A single turn carries every row of the set below to another of its rows. Some are shown first; where does it send the rows asked next?
gupem: .08 -.33 -.19 .02 .14 -.29 -.26 -.09 .41 .30 .09 -.12 -.04 -.23 -.48 -.37 -.06 .39 -.20 .13 -.09 .26
kozoz: .02 -.21 -.05 .09 -.11 -.28 .00 .00 .54 .08 .07 .05 .00 -.25 -.28 -.20 -.19 .19 -.53 .24 .06 .20
Vaman: .33 -.08 -.15 .03 -.25 -.02 .00 .17 .12 -.06 .09 .19 .10 -.12 .29 .02 -.14 .28 .20 .10 -.05 .07
fekes: -.13 -.26 .24 .35 .14 .02 -.17 -.27 .29 .10 -.37 .07 .18 -.18 -.10 .12 -.07 .30 .19 .11 -.08 .21
sina: -.14 -.13 .24 -.10 .28 -.11 -.02 .09 .19 -.30 -.01 .07 -.09 -.14 -.16 -.12 -.12 .16 .10 -.01 .38 .46
Femo: -.21 -.15 -.17 .16 -.21 -.09 -.05 -.39 .04 -.04 -.05 .26 -.08 -.06 .09 -.32 -.17 .15 -.28 .00 .22 .35
Puz: .12 -.27 -.13 .35 .12 .17 -.21 -.07 .19 .45 -.04 .05 .01 -.25 .25 .15 .12 .11 .16 -.15 .27 .07
ribo: -.33 -.24 -.02 .16 -.03 -.13 -.01 -.38 -.09 .12 .15 -.21 .08 -.11 .09 -.39 -.22 .25 .04 -.08 .22 .24
seve: .15 -.18 -.21 .09 .19 .11 -.08 .11 .09 .14 .13 .08 -.05 -.11 .22 -.15 .02 .15 .09 -.11 .62 .32
sef: .19 -.24 .25 .09 -.06 -.17 -.04 .30 .18 .23 .12 .01 .04 -.14 .24 .18 -.01 .13 -.06 -.07 -.08 -.09
rateb: .09 -.21 -.35 .06 .06 -.16 -.11 -.17 .46 .22 .12 .02 -.01 -.15 -.63 -.21 -.16 .23 -.15 .20 -.03 .23
Pepi: .15 -.33 -.11 .04 -.09 -.28 -.24 -.04 .41 -.18 .14 .02 -.07 -.47 -.24 -.24 -.08 .28 -.37 .14 -.09 .24
kozi: -.14 -.25 .23 .29 .15 -.05 -.27 -.13 .29 -.16 -.15 .15 -.04 -.09 -.24 .20 .10 .01 .12 -.03 .01 .41
Mekuz: .23 .02 -.16 .10 -.24 -.11 -.02 .15 .17 -.11 .16 .07 .10 .09 .27 -.12 .00 .29 .19 .18 .13 .14
gute: -.17 -.13 .20 .17 .35 -.02 -.09 -.11 .23 -.26 .07 -.13 .11 -.20 -.27 .12 -.02 .17 .22 .00 .20 .15
mazav: .07 -.03 .03 .19 -.11 -.18 -.02 .25 .21 .05 .27 -.10 .12 .20 .22 -.14 .12 .27 .07 .16 .18 .05
tev: .34 -.24 .02 .02 -.17 -.06 -.04 .22 .14 .10 .09 .20 .06 -.23 .27 .18 -.13 .18 .07 -.05 -.15 .00
fuzot: .02 -.32 -.12 -.12 .03 -.24 -.17 .02 .40 .41 .09 -.16 -.13 -.34 -.49 -.33 -.10 .32 .11 .02 -.10 .37
nisi: .08 -.19 -.15 .23 .28 .10 -.15 .04 .10 .17 .27 -.12 .00 -.14 .14 .00 .13 .10 .15 -.14 .52 .08
Tomom: -.23 -.11 -.01 .13 -.22 -.05 -.05 -.33 .13 .02 -.03 .27 -.24 -.42 -.03 -.02 .07 .01 -.20 -.26 .04 .18
Geto: .05 -.39 -.25 .02 .07 -.21 -.22 -.09 .35 .37 .18 -.09 .01 -.06 -.51 -.30 -.23 .18 .03 .13 -.11 .39
sefev: .04 -.18 -.31 -.06 -.05 -.15 .00 -.04 .49 .32 .15 .04 -.07 -.24 -.62 -.19 -.19 .14 .12 .07 -.05 .33
Galo: .00 -.07 -.12 .16 -.27 -.26 -.11 -.04 .62 -.03 .02 .08 -.12 -.40 -.31 -.23 .10 .31 -.26 .22 -.03 .22
refe: -.18 -.25 .00 .15 -.28 -.19 .15 -.01 .48 .34 .15 -.24 .10 -.18 -.30 -.23 -.26 .13 .27 .18 -.09 .33
Mor: .18 -.26 -.19 .20 .06 .16 -.14 -.04 .18 .39 -.14 .25 -.06 -.23 .30 .03 -.01 .14 .09 -.08 .34 .26
poden: .04 -.15 -.20 -.12 .04 -.20 -.06 -.04 .49 .31 .06 .02 -.12 -.43 -.58 -.22 -.05 .35 -.06 .07 -.04 .18
tere: -.39 -.20 .14 .13 -.06 -.08 -.03 -.29 .01 .16 .17 -.21 -.08 -.45 -.01 -.11 -.03 .11 .13 -.35 .03 .08
sesef: -.07 -.35 -.05 .09 -.26 -.22 -.07 -.03 .39 .14 .21 -.29 .01 -.42 -.26 -.25 -.16 .23 .39 .06 -.22 .34
masug: -.27 -.14 -.14 .24 -.24 .04 .12 -.51 .05 .19 -.01 .08 .07 -.27 .03 -.12 -.29 .09 .20 -.12 .03 .16
datid: -.12 -.13 .20 -.04 .29 -.04 .11 -.09 .16 -.04 -.26 -.01 .15 -.25 -.04 -.21 -.29 .46 .17 .13 .30 .28
pogon: .06 -.14 .24 .19 -.03 -.21 -.05 .32 .20 .22 .23 -.08 .06 .11 .22 .02 .12 .14 -.06 .01 .09 -.03
moruf: .10 -.26 -.10 .31 .14 .09 -.26 .04 .17 .24 .15 .05 -.12 -.17 .14 .11 .26 -.02 .08 -.20 .38 .22
duba: -.07 -.27 .22 .10 .08 -.04 -.07 -.11 .26 .08 -.46 .27 .00 -.13 .04 -.13 -.18 .34 .08 .14 .12 .52
mag: -.07 -.50 .00 .03 -.08 -.22 .03 .01 .29 .23 .28 -.31 .12 -.25 -.26 -.22 -.43 .08 .14 .08 -.14 .34
lamaz: -.28 -.21 .10 .07 -.01 -.26 -.17 -.23 .01 -.04 .13 .00 -.25 -.27 .05 -.34 .09 .17 -.32 -.22 .27 .25
zavin: .18 -.19 -.22 .13 .15 .16 .01 -.02 .09 .30 -.05 .08 .07 -.21 .30 -.10 -.11 .28 .15 -.02 .51 .14

sef goes to -> pogon
duba goes to -> fekes
rateb goes to -> sefev
Now these:
lamaz goes to -> ribo
zavin goes to -> Mor
kozoz goes to -> refe

A single turn carries every row of the set below to another of its rows. Some are shown first; where does it send the rows asked next?
Zim: -.12 .07 -.14 .29 -.09 -.10 -.03 .08 .32 -.16 .17 -.24 -.13 -.08 -.22 .11 -.17 .14 .34 -.07 .13 .40 -.15 -.16
nusan: -.03 .08 -.01 .30 -.09 -.05 .01 .09 .45 -.03 .17 -.22 -.02 -.12 -.18 .10 -.15 .24 .24 .00 .10 .31 -.19 -.12
Nolu: .01 .23 -.30 .35 -.01 .34 .06 -.10 -.33 .21 .09 -.09 .05 .01 -.04 .10 .27 .24 .08 -.07 .11 .10 .32 -.16
neri: -.01 .20 -.24 .34 .00 .35 .17 -.15 -.35 .13 .15 -.02 -.07 -.10 .00 .10 .32 .27 .15 .00 -.04 .11 .27 -.22
dak: -.29 -.10 .01 .03 -.25 .15 .07 .15 .17 -.14 -.26 -.14 -.04 -.19 -.29 -.14 .31 -.21 .06 .06 .06 .33 -.04 -.24
komov: -.08 .05 -.22 .03 -.11 .02 .37 -.05 .12 .12 -.08 .00 .13 .08 .15 -.21 .27 -.10 .36 .51 .13 .16 .08 -.05
todig: .03 -.18 -.05 .37 -.29 -.07 .00 .13 .27 -.15 -.04 -.28 -.05 .18 -.20 -.08 .13 -.18 .11 -.21 .29 -.06 .21 .13
vonu: .06 .20 -.24 .34 -.03 .20 .04 -.05 -.34 .14 .15 -.02 -.23 -.08 -.10 .16 .38 .30 .06 -.01 -.03 .03 .33 -.16
Segaz: .17 -.33 .09 .37 -.10 .17 -.20 -.13 -.34 -.33 -.02 -.01 .06 -.14 -.02 .05 .12 .04 .42 -.14 .02 .18 .30 -.23
midov: -.11 -.03 -.09 .12 -.04 .04 .36 .02 .07 .05 -.05 -.02 .07 .22 .24 -.21 .23 -.18 .32 .47 .10 .12 .23 .04
remig: .31 .16 -.35 -.14 -.12 .00 -.07 .09 -.17 .09 -.16 -.08 -.12 -.18 -.27 -.10 .30 .05 .02 -.15 .09 -.20 -.04 .13
tiso: .24 -.13 -.16 -.27 -.01 .01 .08 -.15 -.07 -.07 .03 -.27 .12 -.31 -.29 -.22 .05 -.03 .52 .27 .09 .29 .13 -.18
batav: -.21 -.18 -.02 .15 .07 .20 -.10 .04 .19 -.11 -.02 .04 .18 -.11 -.12 -.10 .23 -.04 .67 -.30 .15 .14 -.03 .05
vom: .16 -.28 -.04 .05 -.01 -.18 .18 .01 -.27 -.07 .00 -.07 -.03 -.09 .01 .36 .30 -.05 -.08 .19 .33 .03 .14 .14
turog: .09 .11 -.22 .31 -.01 .05 .06 .05 .41 -.05 .22 -.31 -.13 -.09 -.14 .04 -.07 .27 .19 .03 .13 .42 -.15 -.05
tuget: .16 -.29 .09 .49 -.13 .09 -.23 -.24 -.26 -.29 -.02 .10 .07 -.07 -.09 .08 .20 .07 .39 -.02 .15 .27 .30 -.12
semuk: .11 .04 .04 .18 .00 -.05 -.18 .25 -.04 -.15 -.20 .34 -.10 -.06 .19 .01 .19 .09 .19 .41 -.10 .03 -.10 .15
Fafus: .10 -.03 -.07 .17 -.06 -.20 -.22 .23 .05 -.18 -.23 .31 -.11 -.02 .14 .08 .18 .14 .21 .33 -.02 .10 -.23 .15
votu: -.01 .08 -.15 .28 -.04 .03 .00 .12 .28 -.07 .19 -.28 -.13 -.16 -.28 .14 -.04 .31 .23 -.03 .10 .43 -.22 -.11
Nufim: .12 .06 -.01 .15 .01 -.14 -.12 .22 .03 -.09 -.26 .35 .01 -.11 .15 .06 .33 .09 .28 .42 .06 .03 -.16 .09
zati: .00 .05 -.18 -.11 -.02 .07 .35 .09 .06 -.05 -.05 .01 .10 .22 .21 -.18 .24 -.21 .30 .40 .15 .10 .25 .01
ruliz: .31 -.03 -.37 -.05 -.19 .05 -.16 .17 -.25 .07 -.21 -.04 -.17 -.09 -.23 -.08 .35 .10 .00 -.05 .03 -.23 -.01 .20
Lanef: .02 .07 -.11 .18 .00 -.06 -.23 .22 .03 -.20 -.18 .37 -.13 .06 .17 -.06 .26 .20 .17 .30 .00 .15 -.16 .16
Tiz: .03 -.07 -.35 .11 -.45 .22 -.09 .10 .10 .01 .13 -.10 .10 .02 .12 .24 .05 .15 .57 -.11 .00 -.01 .29 -.19
kenor: .19 -.16 -.07 .03 -.08 -.13 .32 .10 -.32 -.04 -.01 -.02 -.11 .02 -.01 .41 .21 .00 .02 .31 .30 -.01 .04 .05
Zek: -.15 .01 -.19 -.04 -.02 .03 .41 -.02 .06 .09 .00 .08 .01 .05 .11 -.19 .26 -.15 .27 .51 .14 .13 .26 .02
rak: .25 -.23 .12 .25 .16 -.07 .12 -.04 -.16 .25 -.17 .01 .32 -.02 -.24 .00 .23 .21 .18 .32 -.02 .04 -.02 -.04
savu: .24 -.24 .09 .19 .16 -.04 .10 -.18 -.11 .23 -.12 -.06 .17 .02 -.28 -.12 .19 .20 .20 .44 .02 -.09 -.08 .10
dop: .03 -.04 -.15 .17 .08 .00 -.22 .13 .21 .25 -.16 -.19 -.04 -.28 -.03 -.21 .06 .14 .06 .45 .16 .15 .15 -.33
pokag: .21 -.26 .03 .39 -.07 .08 -.28 -.15 -.32 -.29 .07 -.05 .03 -.05 -.11 .09 .16 .11 .40 -.07 -.03 .05 .42 -.15
nekog: -.03 -.28 -.10 .37 -.30 -.05 .00 -.01 .13 -.22 .05 -.35 -.07 .25 -.16 -.02 .10 -.18 .22 -.24 .23 .05 .25 .05
kobom: -.04 -.34 -.15 .36 -.36 -.09 .05 .01 .24 -.17 -.04 -.25 -.06 .13 -.16 -.15 .07 -.16 .15 -.20 .27 .04 .30 .00
bir: .30 -.07 -.31 .20 -.33 .13 .07 -.13 -.09 -.27 .17 -.09 -.16 -.11 -.18 -.04 -.11 .09 .24 .00 -.42 -.01 .16 .05
tepi: .17 -.35 .06 .38 -.18 .07 -.27 -.16 -.23 -.35 -.04 .11 .07 -.09 -.03 .04 .23 .04 .44 .03 .07 .09 .39 -.19
zodis: .21 .01 -.11 .31 .08 -.17 .04 .02 -.18 -.11 .32 .11 -.48 -.25 .04 -.05 .01 -.02 .06 -.05 .10 .06 .15 .13
Zas: .20 .00 -.19 .24 .14 -.15 .02 .08 -.25 -.21 .18 .12 -.42 -.30 .14 -.08 .00 .11 .17 -.06 .17 -.01 .18 .18
ruzi: .34 -.09 -.13 -.29 -.03 .04 .08 -.16 .03 -.13 .10 -.14 .09 -.20 -.29 -.17 .09 .07 .57 .28 .02 .34 -.02 -.14
Zame: -.27 -.06 -.12 -.02 -.20 .16 .00 .23 .13 -.27 -.43 -.16 -.04 -.24 -.21 -.20 .25 -.05 .12 .07 .07 .28 -.02 -.20
Dez: -.02 .05 -.07 .15 -.05 .02 -.15 .09 .14 .38 -.20 -.18 -.02 -.22 -.04 -.34 .18 .27 .10 .34 .17 .13 .15 -.28
ganal: -.23 -.06 -.02 .16 .00 .22 .02 .17 .13 -.18 -.06 .14 .03 -.01 -.11 -.07 .14 -.09 .73 -.22 .16 .13 -.10 -.04
Gomad: .20 .00 -.20 .19 -.46 .09 .14 -.12 -.15 -.21 .11 -.04 -.21 -.08 -.13 -.17 .02 .16 .23 -.11 -.39 -.02 .17 .10
golu: .01 -.11 -.35 .02 -.40 .27 -.05 -.05 .11 -.02 .21 -.17 .03 .09 .11 .17 .02 .09 .62 -.03 .11 -.09 .22 -.04
Gufo: .19 -.19 -.04 .34 -.35 -.08 .02 .07 .25 -.22 -.09 -.27 -.07 .10 -.24 -.05 .05 -.28 .09 -.17 .32 .07 .27 .05
Gif: .29 .09 -.24 -.03 -.09 .00 -.07 .16 -.21 .03 -.21 .00 -.14 -.20 -.19 -.09 .51 .06 -.06 -.01 .07 -.21 -.02 .19
mebo: .16 -.04 -.23 -.19 -.07 -.02 .06 -.13 .09 -.11 -.02 -.32 .16 -.30 -.23 -.30 -.03 -.04 .50 .22 .05 .30 -.10 -.16
sogod: .25 -.18 -.21 -.25 -.01 .04 .11 -.03 .01 -.06 .06 -.26 .22 -.34 -.26 -.20 .09 -.01 .45 .25 .07 .29 -.13 -.11
Guf: -.04 .23 -.19 .27 -.01 .28 .10 -.12 -.31 .17 .09 -.02 -.17 -.05 -.10 .23 .24 .32 .17 -.15 .03 .01 .30 -.14
nid: .30 .16 -.28 -.12 -.22 .01 -.21 .11 -.25 .04 -.23 .03 -.08 -.11 -.33 -.11 .30 .10 -.01 -.09 .03 -.14 .01 .08

remig goes to -> tiso
kenor goes to -> dak
rak goes to -> ganal
Now these:
Lanef goes to -> turog
vonu goes to -> komov
semuk goes to -> nusan

